(in the rows, 128 means zero)
The rows below come in pairs that one turn or mirror swaps. Which row does each named row swap with?
The rows were stretched afterwards, more along some directions than others.
Q766: [98, 108, 127, 101, 121, 134, 131, 133, 132, 137, 117, 110, 118, 105, 119, 123]
Q691: [155, 123, 133, 142, 133, 118, 132, 118, 142, 124, 120, 144, 105, 145, 105, 135]
Q222: [130, 126, 140, 131, 124, 117, 127, 101, 123, 149, 141, 126, 116, 145, 158, 135]
Q553: [106, 112, 112, 140, 91, 124, 123, 145, 127, 116, 136, 94, 135, 130, 121, 132]
Q350: [155, 109, 170, 149, 145, 118, 126, 130, 107, 124, 95, 137, 129, 126, 133, 139]
Q520: [94, 136, 100, 122, 108, 115, 117, 139, 126, 120, 146, 96, 147, 139, 135, 126]
Q97: [158, 127, 112, 130, 144, 118, 135, 151, 113, 122, 116, 103, 152, 148, 125, 128]
Q199: [148, 117, 159, 135, 156, 117, 114, 123, 147, 130, 110, 137, 105, 144, 131, 136]
Q151: [163, 147, 135, 145, 137, 116, 125, 124, 151, 146, 122, 141, 124, 156, 140, 128]
Q449: [154, 131, 140, 142, 141, 110, 145, 144, 102, 127, 101, 116, 146, 137, 133, 112]
Q192: [160, 156, 106, 81, 174, 111, 140, 120, 128, 129, 122, 119, 124, 157, 110, 106]
Q452: [159, 100, 166, 130, 144, 112, 121, 128, 144, 145, 108, 134, 103, 144, 125, 127]
Q492: [115, 150, 119, 100, 106, 110, 135, 120, 118, 138, 158, 129, 138, 137, 144, 116]
Q975: [116, 136, 100, 132, 98, 108, 126, 127, 103, 114, 153, 94, 149, 138, 133, 132]
Q9: [153, 154, 103, 84, 165, 130, 150, 134, 112, 103, 105, 120, 150, 141, 107, 130]
Q451: [105, 129, 117, 133, 115, 99, 134, 109, 106, 112, 144, 108, 148, 148, 107, 129]
Q343: [124, 144, 125, 87, 127, 115, 116, 87, 143, 143, 156, 127, 106, 143, 155, 113]
Q518: [155, 116, 116, 130, 121, 132, 135, 159, 102, 108, 114, 97, 131, 134, 121, 138]
Q679: [119, 155, 105, 104, 113, 116, 116, 98, 136, 138, 168, 112, 130, 138, 156, 116]
Q746: [103, 115, 126, 107, 98, 137, 103, 102, 130, 130, 154, 125, 105, 131, 136, 135]
Q387: [95, 122, 135, 90, 163, 115, 129, 99, 98, 123, 116, 116, 145, 99, 121, 129]
Q614: [95, 146, 108, 110, 112, 130, 108, 94, 152, 119, 150, 142, 125, 123, 129, 126]
Q370: [119, 126, 125, 71, 161, 130, 133, 82, 107, 120, 120, 105, 123, 99, 112, 109]
Q146: [106, 143, 92, 113, 95, 146, 120, 113, 154, 116, 151, 135, 118, 131, 124, 138]
Q281: [101, 124, 130, 116, 116, 122, 106, 92, 144, 129, 143, 138, 103, 119, 115, 136]
Q122: [87, 124, 117, 103, 119, 144, 108, 94, 142, 125, 147, 142, 114, 103, 125, 134]
Q623: [108, 138, 104, 136, 95, 109, 129, 133, 122, 114, 155, 91, 143, 152, 135, 122]
Q649: [143, 145, 125, 85, 156, 143, 128, 118, 140, 140, 110, 145, 105, 127, 130, 109]
Q102: [128, 137, 162, 141, 132, 127, 137, 107, 132, 112, 125, 138, 152, 143, 112, 138]
Q648: [152, 140, 135, 119, 148, 129, 126, 118, 155, 115, 106, 142, 111, 149, 105, 131]
Q938: [89, 130, 138, 105, 148, 117, 119, 92, 123, 124, 125, 121, 134, 100, 113, 129]
Q809: [120, 147, 101, 101, 94, 147, 135, 116, 140, 124, 143, 131, 123, 123, 146, 124]
Q51: [154, 152, 97, 98, 174, 117, 140, 124, 110, 106, 122, 110, 156, 138, 119, 118]
Q293: [149, 147, 118, 96, 167, 127, 136, 130, 119, 113, 96, 105, 145, 117, 102, 114]
Q339: [127, 134, 124, 78, 156, 126, 130, 114, 146, 143, 148, 103, 134, 148, 105, 104]
Q610: [91, 116, 158, 87, 131, 119, 123, 111, 122, 136, 124, 134, 116, 98, 111, 118]

Q452 swaps with Q9
Q350 swaps with Q192
Q339 swaps with Q102
Q387 swaps with Q343

